In the data rows, 128 means zero.
Some points:
[109 172 119  91 106 157 134  79 133 158 116  81  98 144 172  99 114 132
 142 147 100 160  96 126 133 102 161 110 124 130 112 143 112 127  91  84
 111 122 145 182 137 103  98 154 100  63 143  88  86 171 157]
[105  83  96 105 121  94  78  67 175 124 143 155 157 129  81  89  92 129
 152 135 140 101 122 144 143 101 101 134 180 168 175  83 166 150 139 143
 105 203  80 136 100 125  63 158 109 129 143 117 102 106  90]
[112 140 104 116 129 129 107 127 142 134 142 107  97 155  76 115 110 130
 132 132 150 142  90  85 166  96 164 100 148  85 156 168 102 107 109 136
 123 165 122  99 126  94 130 121 117  94 115 156 133 154 128]
[ 93 145 117  71 138  87  89  86 150 149 190 148 110 154 128 127 106 113
 135 104  84 143 114 116 145 105 178 115 142  82 116 140  98  99 111  90
 128 134 155 153 135 150 136  96 124 109 111 134 119 192 191]
[139  80 122  75  93 101 110 246  86  92  81  59 152 108 129 131 158 181
  85 116 152 114 187 148  79 113  94 201 143 169 123 113 123 146 166 178
 112 102  91  93  71 104  97 129  98 122 129 154 151 121  98]
[114 140 120  96  87 139 118  84 131 167 180 136 100 140 100  98 112  88
 134 124  87 160 127 114 147 149 173 103 127 111 143 204 102 101 107 111
  84 178 136 112 146 121 160 121 126 122 112 123 129 170 143]
[ 89 109 111  69 150 112 109  94 139 110 128 160 145 110 105 157 111  89
 181 157 136  91 126 124 132 112 135 146 201 181 211  88 141 122 116 197
 104 182 128  90 104 104 114 149 102 120  95 170 194  90 125]
[131 153 115 123 103 128 104 185 134 185 132 121 113 171 119 108 123 156
 119 150 104 158  95 138 113  94 143  91 123 104 111 176 119 116 115 111
 102 148 118  66 176 110  86 141 130 107 106 137  99 126 184]
[114 105  66 231 145 121 109 149  94 100  94 130 128  92 122 155 117 119
 137 128 166  86 159 175 148 130 101 177  98 151 135  83 127 139 138 131
 103 100 121  77  92 128 180  76  81 141 108 138 162 111  95]
[197 102 106 101 142  71 127 121 116 100 117 135 149  94  74 139 146 108
 115  79  95  65 140 149  88 143  90  81 152 158 107 104 155 157 143 102
 149 138 158 176 106 117 164  86 134 168 142 133 141  94 108]
[119 134  89 223 110 107 110 170 125 154 113 108 111 165 162 115 127 163
  90 108  91 127 112 100 151 142 148 143  72 106 136 177  99  86  97 145
 122 144 108 116 150 157 113 167 146  89 105 117 121 115 157]
[213 127 172  68  68 207 204 136 108  99 124  98 132 110 184  81 208 109
  96 108  99 117 174 115 122 126 109 153 140 144 106  93 120 195 202 108
 177 131 137 205 130 125  95  85 132 210 115 124  82  94  99]
[134  86 187 105  78  73 214  97 174  97  97 129 175 104 220 167 100  78
 138 183 179 155 113 188 155 167 123 128  92  96 110 129 182 135 155 159
 171  98 134  93 153 177 221 161 218 116 222 106 179 103 105]
[120 113 149 127  67 106 177 135 214 124 196 223 213  82 117 240 109 105
 200 171 172 165  94 166 225 167 164 100  84 127  56 134 202 111 132 172
 159  90 115 105 140 196 194 148 138 111 229  72 214 129 105]
[147 106 114 115 231 126 144 121 117 106 128 125 130  84 122 143 161  73
  92  77 160 116 132 163 110 154 101  97  96 144 107 116 128 128 133 141
 141  45 135 116 134 148 121  89 130 139 119 148 153  90 104]
[130 107  81  57 137 104 100  99 141 137 116 191 131 130  88 147 111 160
 201 123 112  91 150 132 138 127 123 131 112 156 177  97 162 136 141 165
 123 100 120 115  96 132 149 165  82 120 127 145 111  83  95]
[108 201 128 156  82 188 125 112 100 164  61 111  99 112 153 109 132  94
 108 122  85 176 135  89  90  98 126 122 202  85 134 140 102 123 113 123
 147 119 141 183 140 147 110 120 127 133 154  93  91 170 140]
[122 175 156 123 104 114 161 123 131 241 105 102 109 165 178 121 140 171
 123 116 126 115 106 104  89  73 112 140 111 104 115 124 104 109 120  81
 108 166  80 172 158 108 106 198 123 137 114  86 129 170 132]
[107 107 120 170 157 110  96  87 149  93 185 167 154 128 117 175 109 131
 171 163 149 105 154 134 134  89 131 104 165 180 215 111 156 118 109 164
  91 166 129 131 109 109 112 101 101 125 128 224 138  98  92]
[191 139 165 151 159 192 144 248 140  91 123 117  81  90 182  85 231 162
 135 119 145  93 216 145 124 179 115 222 149 132 100 101  83 189 176  75
 191 132 116 196 145 115  98 112 154 174  86 153 101  95 135]
[147 145 199 154 122 124 141 142  89  84 112 112  94 113 146 122 149 125
 115  75 105 171  97 106 103 160 109 104  84 110 136 179 100 126 124  98
 130  98 102 118 189 159 137  62 169 118 130  85 123 148 195]
[116 175 156 159 147 147 120 140  68 136 108  95 128 162 191 105 139 175
  96 111  94 137 118  86 110 142 148 142 120 106  65 122 131  96  90 110
 112 128  88  57 179 112 119 133 151  95  88 107 110 127 134]
[101  94 116 116 217  97 111 167 146 116 171 170 153 137 114 132  89  98
 184 150 142 106 132 116 152  81 117 128 197 174 202  89 168 120 120 168
  83 130 173 142 106  97 114 142 106 100 115 169 145 109  93]
[101 155 123 110  86 131  97 146 134 125 150 125  98 136 150  96 140 134
  94 182 125 144  86 110 106 118 135 123  92  91 156 114  93  90  94 111
 121 151 136  89 120 126 114 201  87 105 128 111  89 159 123]
[166  95 141 110 184 154 158 153  89 115  77 121 130 111 114 156 138 142
  81 122 110 111 154 179  92 172 118 161  90 145  97 105 133 164 161 139
 157 168  71 200 110 126 136  86 149 188 114 150  94 107  97]
[138 130 151 146  98 102 125  75 136 169 127 156 100 163 109  86 120 163
 137 148 115 128 118  84 132 106 147 125  63 101  89 132 102  87 105 116
 115 109 119 125 138  97  86 125 169 109 141 112 131 151 159]
[105 167  92 134 132 104 113 141 161  98 143  90 113 182  91 124 109 121
 140 185 140 107  97  88 141 106 154  84 172 104 116 168  86 107 116 111
 107 116 139  88 118 130 113 137 119 112 101 142 108 153 129]
[177 131 180  99 167 231 170  85  96 114  88  85 198 130  62 155 171 128
  98 104 246 215 124 174 146 211  96  89 171 145 118 118 169 151 151  86
 192 112 255 171 157 255 201 112 185 180 206 101 218 157 145]
[101 103 125 142 107 138 138 112  70 125 130 140 159  94  97 107  89  68
 154  76 147 112 168 145  91 156  85 152 106 139 122 108 153 161 150  93
 170 109 132 170  97 124 146 137 101 150 118 105  98  81 110]
[155 111  96 247 199 111 149 101 115 122 134 173 122 107 130 160 124 146
 106  76 129 110 156 150  84 157  94 174  93 153  93 113 155 179 180 181
 149 129 107 109  79  97 147 106  79 158 151 162 107 126 114]
[ 91 142 102 129  97 152  69 139 156 103 141 121  99 169 153 127  92 154
  89 158 122 137 108 111 148 119 142 120 130  99 135 165 101 112 103 154
  89  83 134 109 137  93 106 137 158 118  90 113 153 141 141]
[101 129 175 175 133 138 142 128 137 164 144 106 117 124 110 125 119 152
 116 148  86 135  96  93 158 102 157  97 113 114 125 160 119 107  89 115
 121 100 108 103 117 105 132 143 152 132 110 123  86 155 175]
These points spread out most along one direction. Take the direction at right angles to it along which they spread out most. Then take the direction at right angles to both along which they spread out most. Go by this last direction. How many in every 100 of the points above lie lower along it than each point below? Answers are rounded to whole numbers. More than half of the points above lie lower than the first one.
[107 107 120 170 157 110  96  87 149  93 185 167 154 128 117 175 109 131
 171 163 149 105 154 134 134  89 131 104 165 180 215 111 156 118 109 164
  91 166 129 131 109 109 112 101 101 125 128 224 138  98  92] 19
[213 127 172  68  68 207 204 136 108  99 124  98 132 110 184  81 208 109
  96 108  99 117 174 115 122 126 109 153 140 144 106  93 120 195 202 108
 177 131 137 205 130 125  95  85 132 210 115 124  82  94  99] 25
[114 105  66 231 145 121 109 149  94 100  94 130 128  92 122 155 117 119
 137 128 166  86 159 175 148 130 101 177  98 151 135  83 127 139 138 131
 103 100 121  77  92 128 180  76  81 141 108 138 162 111  95] 22
[ 89 109 111  69 150 112 109  94 139 110 128 160 145 110 105 157 111  89
 181 157 136  91 126 124 132 112 135 146 201 181 211  88 141 122 116 197
 104 182 128  90 104 104 114 149 102 120  95 170 194  90 125] 28
[114 140 120  96  87 139 118  84 131 167 180 136 100 140 100  98 112  88
 134 124  87 160 127 114 147 149 173 103 127 111 143 204 102 101 107 111
  84 178 136 112 146 121 160 121 126 122 112 123 129 170 143] 84
[191 139 165 151 159 192 144 248 140  91 123 117  81  90 182  85 231 162
 135 119 145  93 216 145 124 179 115 222 149 132 100 101  83 189 176  75
 191 132 116 196 145 115  98 112 154 174  86 153 101  95 135] 3
[155 111  96 247 199 111 149 101 115 122 134 173 122 107 130 160 124 146
 106  76 129 110 156 150  84 157  94 174  93 153  93 113 155 179 180 181
 149 129 107 109  79  97 147 106  79 158 151 162 107 126 114] 6
[101 103 125 142 107 138 138 112  70 125 130 140 159  94  97 107  89  68
 154  76 147 112 168 145  91 156  85 152 106 139 122 108 153 161 150  93
 170 109 132 170  97 124 146 137 101 150 118 105  98  81 110] 38
[134  86 187 105  78  73 214  97 174  97  97 129 175 104 220 167 100  78
 138 183 179 155 113 188 155 167 123 128  92  96 110 129 182 135 155 159
 171  98 134  93 153 177 221 161 218 116 222 106 179 103 105] 91
